50 stands for zero in the data rows.
Some points, one per row:
[43,53,73,49,53,50,48,46,39,55,57,52,54,43,53,42]
[61,48,23,57,40,62,46,33,43,64,57,35,35,41,35,60]
[46,44,50,52,21,42,47,54,39,53,49,62,53,49,59,50]
[41,45,57,42,41,75,40,58,46,59,50,58,54,47,54,66]
[48,38,51,51,29,65,34,21,21,48,52,47,54,49,45,54]
[50,45,41,59,39,55,54,37,51,50,46,48,53,63,58,44]
[41,51,40,49,54,52,55,42,52,43,48,52,30,50,54,46]
[36,51,39,46,53,72,44,53,52,39,33,39,59,54,61,50]
[45,61,57,39,60,33,47,52,51,44,44,45,45,52,62,48]
[26,49,45,41,47,61,45,60,42,36,57,39,45,41,80,37]
[52,49,49,48,47,49,46,53,52,38,64,49,46,49,58,43]
[40,45,53,43,54,46,53,61,77,57,57,56,65,48,50,48]
[42,39,41,56,64,56,52,57,48,50,58,49,60,49,42,49]
[61,50,40,64,50,53,53,59,59,69,52,46,41,43,29,60]
[64,50,41,43,61,57,46,68,74,56,57,24,70,57,50,52]
[44,35,59,41,60,56,44,53,84,50,46,48,58,36,51,53]
[57,66,23,40,57,57,49,59,59,55,65,58,38,72,50,57]
[43,58,67,32,66,49,37,63,55,62,66,51,76,39,59,68]
[57,60,46,53,56,31,56,39,51,50,41,52,49,59,43,50]
[42,38,27,52,44,71,51,45,36,53,58,41,53,24,44,55]
[45,58,47,68,66,51,55,75,54,36,43,57,39,50,79,40]
[37,57,52,47,62,45,52,45,48,50,56,53,50,59,55,52]
[52,48,56,69,43,47,54,34,43,51,41,36,45,63,39,57]
[58,49,51,58,40,54,45,43,51,49,51,40,52,55,53,64]
[51,61,39,45,51,49,39,52,58,57,48,50,44,48,44,48]
[33,60,68,24,53,31,54,65,69,51,65,60,82,50,63,51]
[75,44,32,56,39,58,53,42,34,55,45,42,56,56,38,42]
[48,57,53,32,57,44,52,85,57,43,62,52,52,43,54,48]
[59,42,46,35,55,44,47,64,52,41,43,13,51,49,54,44]
[43,51,45,45,45,53,63,60,66,57,49,55,49,52,35,52]
[53,69,56,41,55,46,56,42,58,79,54,42,34,81,54,42]
[64,50,56,53,28,56,47,32,52,40,62,45,53,52,49,48]
[63,39,61,57,44,47,53,37,44,39,30,60,66,65,44,58]
[40,48,48,43,37,53,46,67,42,33,52,49,46,55,52,47]
Then 10 other points, each followed by its number:
[61,63,52,44,53,55,50,39,62,67,49,53,52,56,43,66] 0
[52,47,50,27,55,43,48,47,40,42,46,29,51,48,25,50] 1
[40,58,58,36,58,51,55,50,51,36,42,59,55,54,52,59] 2
[40,67,52,48,78,49,56,53,57,43,43,50,43,56,44,42] 3
[40,53,48,50,49,42,45,58,50,34,51,51,59,46,54,46] 4
[41,49,53,49,47,61,45,42,60,53,58,54,38,61,49,67] 5
[82,57,37,62,51,60,48,53,56,54,49,32,59,53,35,51] 6
[47,54,40,51,48,54,56,49,57,32,46,62,43,54,58,34] 7
[49,43,48,63,27,48,45,23,43,47,54,32,38,51,47,48] 8
[47,47,52,55,62,33,57,54,57,50,48,57,42,59,45,48] 9
Which two of these numbered points are nearest to each point below, looking only along the 6 directions in which the first points spread most? Their numbers follow each, nearest first.
[57,58,63,46,51,44,35,54,42,61,43,40,62,54,51,51] > 1 2
[71,44,40,59,50,64,38,54,65,67,67,36,40,40,33,52] > 6 0
[50,64,49,40,70,58,51,60,65,64,61,45,44,55,58,48] > 3 5
[40,48,46,49,47,55,40,62,48,45,43,56,59,47,57,42] > 4 2
[47,62,42,56,47,50,52,42,54,30,37,61,47,51,55,48] > 7 9
[46,49,46,52,44,53,56,50,49,44,53,55,46,61,71,38] > 7 4
[65,55,49,51,51,40,50,39,53,66,46,49,50,62,38,70] > 0 5
[52,36,54,58,48,47,50,58,49,59,40,53,49,40,66,35] > 4 7
[59,60,49,48,55,51,40,46,56,37,30,51,53,62,40,52] > 9 1
[62,53,35,44,49,33,54,31,54,61,52,63,71,49,38,58] > 0 5
[52,53,48,57,53,50,69,56,45,45,40,37,51,57,59,42] > 7 4
[38,61,56,24,63,26,47,72,83,81,82,55,46,52,43,65] > 0 3
[43,42,52,45,57,45,43,63,47,53,60,45,47,40,61,44] > 4 2
[33,66,59,23,57,32,35,62,58,61,49,64,69,47,61,58] > 2 4
[46,55,46,47,56,49,54,54,39,52,62,51,53,55,45,62] > 5 2
[49,48,40,50,50,58,49,50,50,55,51,60,45,50,53,43] > 5 7
[73,51,46,81,68,53,47,47,41,53,34,42,53,50,43,67] > 6 1
Here are 10 other points, each followed by its number:
[56,52,53,55,38,52,53,51,44,68,56,72,40,42,33,64] 0
[70,48,41,51,26,60,50,30,40,52,53,53,55,49,09,67] 1
[41,69,64,16,64,29,42,94,63,48,75,52,52,42,63,66] 2
[67,51,46,44,54,53,49,43,54,64,61,50,62,37,34,61] 3
[38,56,61,41,61,41,61,57,47,52,52,52,41,50,67,18] 4
[58,34,69,46,30,56,45,33,39,53,55,54,57,44,51,49] 5
[32,45,56,48,51,55,45,56,49,43,49,53,53,45,47,40] 6
[56,52,52,60,58,57,45,33,70,58,35,42,39,46,28,48] 7
[58,39,39,69,54,46,60,44,39,33,44,48,52,62,47,51] 8
[39,51,49,51,57,53,52,36,58,56,56,54,73,48,51,45] 9
Which two of these numbered points are nearest to each point below, looking only along the 6 directions in which the first points spread most? Their numbers follow each, nearest first.
[00,91,90,00,98,10,46,99,91,49,80,47,81,30,98,48] > 2 4
[64,38,46,54,29,64,49,27,33,53,45,32,51,57,33,65] > 1 5
[65,47,59,54,35,70,46,30,49,50,57,43,54,47,27,62] > 1 3
[59,35,44,56,38,50,41,39,33,86,53,45,47,47,42,51] > 1 3
[45,71,50,62,68,55,55,61,57,43,28,40,45,60,73,32] > 4 8
[61,87,38,52,51,62,63,34,41,53,47,68,65,61,45,67] > 0 7
[61,45,40,64,49,59,48,41,47,60,52,54,47,64,40,57] > 7 0
[03,90,90,00,94,23,51,99,78,42,71,63,81,50,99,54] > 2 4
[33,82,56,18,63,43,61,73,74,62,73,65,44,44,40,57] > 2 4
[54,44,61,42,41,49,45,51,49,64,57,40,49,47,57,57] > 9 3
[65,47,49,72,52,40,55,41,39,20,47,60,38,40,40,59] > 8 7
[32,65,63,22,59,40,44,74,77,55,53,55,60,59,69,45] > 2 4
[60,44,44,38,44,38,44,51,48,64,52,55,49,58,48,97] > 3 9
[82,53,52,64,45,60,42,38,69,65,55,46,47,52,30,57] > 7 3
[57,48,39,40,72,51,61,46,47,49,58,51,34,62,39,62] > 7 9
[45,61,59,41,55,44,56,48,48,51,43,59,45,49,58,28] > 4 6
[80,53,45,47,48,63,55,49,44,55,38,60,36,46,41,52] > 7 8
